Each named turn below is shown by a few rows before and after it. Which turns, in which order, take the first row of each later pair to the second? The first pair is answered.
turn Q250:
[-1.41  0.71 -0.68 -0.07 -0.79  0.50  0.53 -1.25 -1.18 -0.19 -0.77 -0.84
  1.15  0.48  0.51 -0.63  2.41  0.82  0.31  0.70 -0.22  1.66 -1.13  0.81
 -0.76 -0.12 -0.89  0.25  0.76 -1.14 -0.79  0.59] => [-1.42  0.72 -0.70  0.23 -0.87  0.49  0.55 -1.54 -1.54 -0.04 -0.53 -0.76
  1.24  0.14  0.14 -0.85  1.67  0.91  0.27  0.86 -0.21  1.52 -0.43  0.41
 -0.65 -0.21 -0.93  0.61  0.67 -1.27 -1.10  0.60]
[-1.69 -1.04  1.75  1.47 -1.61 -0.12 -0.95 -1.52 -1.06 -0.95  0.80  0.77
  0.04 -0.38  0.29 -1.02  0.84  0.27  1.06  0.51  0.73 -0.25  1.75 -1.58
 -0.85 -0.21 -1.22 -1.51  1.65  0.86  1.55  0.16] => [-1.76 -0.73  1.67  0.75 -2.50  0.21 -1.31 -0.84 -0.73 -1.05  0.73  0.66
  0.02 -0.09  0.81 -0.67  1.87  0.21  1.32 -0.13 -0.03 -0.12  0.42 -0.83
 -1.09  0.22 -0.67 -1.58  1.19  0.86  2.50 -0.06]
[-0.46  0.16  0.55 -0.45  0.13  0.85 -0.67  0.17  0.51  0.23  0.36  0.63
  0.58 -0.83 -0.87 -0.25 -1.16 -0.12  0.12  1.02  0.10 -1.14  0.10 -0.66
  0.03  0.47  0.77 -0.06 -0.60 -0.19  1.35 -0.07] => [-0.39  0.22  0.58 -0.72 -0.04  0.80 -0.37  0.34  0.32  0.22  0.28  0.74
  0.62 -0.55 -0.86 -0.09 -1.00  0.09  0.01  0.56 -0.15 -1.15  0.22 -0.51
  0.24  0.36  0.90 -0.09 -0.53  0.05  1.20 -0.02]
turn Q304:
[ 0.37  1.02 -0.06  1.03  2.43 -1.68  1.54 -2.13 -1.63 -0.79  1.97 -0.42
  1.68 -2.12 -0.77 -0.24 -0.80  0.92  1.07  0.69 -1.61  1.31  0.43  0.72
 -0.10  1.15 -1.97  0.01 -1.98 -2.72 -2.68 -0.52] => [ 0.64  0.72  0.04  1.30  3.15 -1.88  1.70 -2.43 -1.28 -0.89  1.32 -0.45
  1.44 -1.75 -0.61 -0.21 -1.97  1.37  0.77  0.82 -0.41  0.75  1.80 -0.75
  0.98  1.13 -2.55 -1.01 -1.17 -2.66 -1.86 -0.13]
[ 0.06  1.57 -0.19 -1.29  1.22 -0.99  1.80 -1.12  1.58  1.66 -1.00  0.49
 -1.59 -1.03 -2.29  1.82  1.10  0.53  0.06 -0.22 -0.32  0.53  1.46  0.08
 -0.58 -2.09 -1.60  0.98  1.05  1.71 -0.57 -0.77] => [-0.02  1.42 -0.25 -1.42  1.32 -1.01  1.54 -0.93  1.88  1.62 -1.04  0.57
 -1.81 -0.72 -2.06  1.93  0.92  0.91 -0.12 -0.29  0.06  0.64  1.54 -0.12
 -0.35 -2.02 -1.57  0.64  1.19  1.79 -0.20 -0.59]
[ 0.15 -0.26  0.65  0.01 -0.10 -0.15  1.17 -0.95  0.14  0.59 -0.53 -0.20
  0.00  1.56  0.29 -0.46  0.57  0.73 -0.25  1.28  1.49 -0.31  2.21 -1.20
  0.26  0.92 -1.86 -0.67  1.17  0.64 -1.27 -2.04] => [ 0.06 -0.06  0.82 -0.47 -0.26 -0.16  0.68 -0.68  0.49  0.61 -0.69 -0.29
 -0.04  1.85  0.37 -0.30  0.76  1.02 -0.35  0.79  1.43 -0.42  1.87 -1.51
  0.56  1.20 -1.47 -1.19  1.31  0.72 -0.18 -1.75]
[ 2.22 -1.09 -1.46 -2.37 -1.64  1.70 -1.78  1.72  2.05 -2.86 -0.44  0.28
 -0.29  1.71  4.03  2.87  0.83  3.52 -0.70 -2.08  2.78 -0.31  1.45 -2.79
  1.56  2.56  1.84 -3.90  2.58  1.47  4.84  2.30] => [ 1.86 -0.24 -1.63 -3.34 -3.15  2.04 -2.03  2.36  2.09 -3.07  0.55  0.01
 -0.35  1.58  4.52  3.00  2.87  2.39  0.11 -2.66  0.65  0.79 -1.82 -0.23
 -0.55  3.21  3.16 -2.79  1.19  1.35  4.38  1.18]
turn Q191:
[-0.65 -1.10  0.69  1.06 -0.01  0.43  0.54  1.03  1.55 -0.44 -0.94 -0.95
 -0.13  1.18  0.57  0.00  1.28 -0.05 -0.16 -0.42  2.02 -1.77  0.73 -0.43
 -0.12 -0.30 -0.71 -0.56  1.18 -1.26  1.25  0.13] => [-1.14 -1.01  0.06 -0.32  1.37 -0.58  0.12  1.11  1.81 -0.46  0.72 -1.31
 -0.63  0.12 -0.48 -0.74 -0.76 -0.25 -0.61  0.25  0.16 -1.64  2.15 -0.54
 -0.41 -0.69  0.79 -0.07  0.18 -1.15  1.08 -0.23]
[ 0.13 -1.56 -1.97 -1.09 -2.80  0.12  1.38  0.02  1.40  0.66  0.74  0.88
  1.45 -0.63 -0.53  0.06 -1.27  1.36  0.01 -0.31  1.26  0.26  1.61 -0.49
  1.01 -1.05  1.02 -2.07  0.57 -1.20  0.60  0.39] => [ 0.00 -1.48 -2.04 -1.59 -3.14  0.07  0.98  0.58  1.23  0.64  1.03  0.65
  1.21 -1.21 -0.47  0.13 -0.62  1.03  0.48 -0.67 -0.16  0.75  0.57  0.38
  0.29 -0.66  1.93 -1.52  0.14 -1.40  0.56  0.07]
[ 0.98  0.57  1.28 -0.21 -2.27  1.75 -0.90  2.48  0.51  0.34 -2.39  0.31
 -0.95  1.38  3.16  0.49  4.73  0.50  0.87  0.38 -0.34  0.35 -1.81 -0.34
 -0.65  0.67  0.79 -0.91  0.10 -0.15  1.33  0.02] => [ 1.49 -0.26  1.10  0.65  1.05  0.69 -0.24  1.09  0.29  0.24 -2.45  0.46
 -1.06  0.66  1.90 -0.21  0.32  1.82 -0.49  1.37  1.75 -1.27  3.51 -3.61
  1.74 -0.48 -0.53 -2.20  1.49 -0.06  0.77  1.45]
[-0.84 -1.82 -0.18 -1.34  1.45 -1.42  1.10  0.28  0.92  0.01 -1.27 -1.60
 -0.33  0.57 -0.35 -1.40 -2.30  1.49 -0.77 -0.03  2.63  0.53  3.53 -1.99
  3.10  0.19  0.36 -1.64  0.70 -0.11  1.36  0.57] => [-1.53 -0.66 -1.12 -3.52  0.14 -1.33  0.10  1.92  1.61  0.17  1.55 -2.38
 -0.49 -0.47 -0.40 -1.23 -0.66 -0.15 -0.11 -0.65 -1.89  1.97 -0.26  1.29
  0.25  0.86  3.52  0.07 -2.12  0.04  1.41 -1.42]
Pairs:
Each pair is 2 to 3 turns apart.
[-1.33  0.24  1.06  2.43 -0.95  0.27  0.34 -1.64 -0.16 -0.26 -1.39  1.08
  1.00  0.33  0.09 -0.55  1.41 -0.96  0.10  0.06 -0.11  0.88 -0.54 -0.58
 -0.35 -0.21 -0.86  2.58 -0.63 -0.73 -0.20 -0.46] => [-1.64  0.59  0.41  0.69  0.58 -0.49 -1.21 -0.31  0.98 -0.03  0.64  0.49
 -0.06 -0.46 -0.66 -1.60 -0.75 -0.55 -0.38 -0.02 -2.56  0.95  0.93 -0.64
 -0.42 -0.31  1.33  2.24 -1.70 -0.58  0.54 -0.88]  Q191 Q304 Q191
[-2.48 -0.66 -0.54 -0.19  1.40  0.08 -0.21 -0.75 -1.10 -0.79  0.02  1.47
  0.80 -0.13 -3.43 -1.32  1.39 -0.39  2.03  0.68 -0.99  2.18  0.94  2.41
 -1.03 -2.19  1.22  1.90 -1.56 -0.86 -1.88 -1.22] => [-2.36 -0.84 -0.04  0.63  1.42  0.23  0.26 -1.44 -1.40 -0.84 -0.92  1.90
  1.28  0.29 -3.45 -1.14  1.53 -0.13  1.75  0.83  0.74  1.67  1.42  1.93
 -0.35 -2.32  0.00  1.68 -0.73 -0.97 -2.36 -0.70]  Q304 Q191 Q304
[-1.20  0.35 -0.39 -1.97 -0.79  1.60 -0.19  2.02  1.97 -0.28 -0.32  0.69
 -1.09  0.19  2.12  1.10  2.13  0.40 -0.35 -1.04 -1.78 -0.66 -2.20 -0.30
  0.10  0.35  0.27 -1.12 -0.07 -0.90  3.39  0.64] => [-0.74  0.26 -0.53 -1.50  2.46 -0.06  0.36  0.74  1.20 -0.30  1.31  0.38
 -0.79 -1.65 -0.50 -0.47 -2.57  0.87 -1.39  0.18 -1.87 -1.70  2.50 -2.41
  1.18 -1.19  0.34 -0.97 -0.26 -0.67  1.08  0.57]  Q304 Q191 Q191
[-0.95  0.97 -1.70 -3.74  0.05 -0.29 -2.90  3.96  3.62 -0.83  1.29 -1.58
 -4.11  1.12  1.17  0.49 -0.77  1.76 -0.26 -0.95 -1.95 -0.20  1.68 -0.72
  1.63  1.08  2.13 -2.55 -0.06  1.17  5.61  1.04] => [-0.44  0.24 -0.81 -1.22  2.13 -0.59 -1.52  1.83  2.21 -1.10 -0.52 -0.95
 -3.29  1.27  0.69 -0.04 -2.33  2.70 -0.94  0.12  1.79 -1.56  5.34 -3.64
  3.76  0.23 -0.86 -3.54  2.16  0.96  4.03  2.17]  Q304 Q191 Q191
[-0.01  0.50  0.21 -1.19 -0.33 -0.11 -0.21  0.70 -0.68 -0.30  3.08 -0.22
  0.10 -1.32 -0.78 -0.92 -0.18 -1.50  0.15 -0.44 -3.10  0.91 -1.75  1.94
 -2.60  0.33  2.60  1.79 -2.42 -0.09 -2.08 -1.42] => [ 0.75 -1.27  0.67  0.45  1.64 -0.61  0.28 -0.58  0.36 -0.43 -0.56  0.44
 -0.61  0.19  0.10 -0.49 -2.15  1.43 -1.50  0.08  2.60 -1.26  4.07 -3.58
  2.44 -0.18 -0.76 -1.57  1.79  0.19  0.39  1.52]  Q191 Q191 Q304
[ 0.43 -0.95  0.29 -0.27  0.39  2.02 -1.42  1.63  2.88 -0.21 -2.42  0.25
 -2.46  0.72 -0.71  1.47  0.12  0.69  0.63 -0.13 -0.96 -0.37  1.50 -3.61
  1.62  0.61  1.51 -1.22  1.74 -0.06  2.28  1.28] => [ 0.54 -1.11  0.98  1.19 -0.61  2.73 -0.65  0.72  1.90 -0.50 -3.67  0.69
 -1.50  1.29 -0.32  1.78  1.89  0.48  1.05 -0.08  0.67 -0.40  0.36 -3.13
  1.35  0.75 -0.16 -0.77  2.28 -0.54  1.39  1.36]  Q304 Q304 Q191
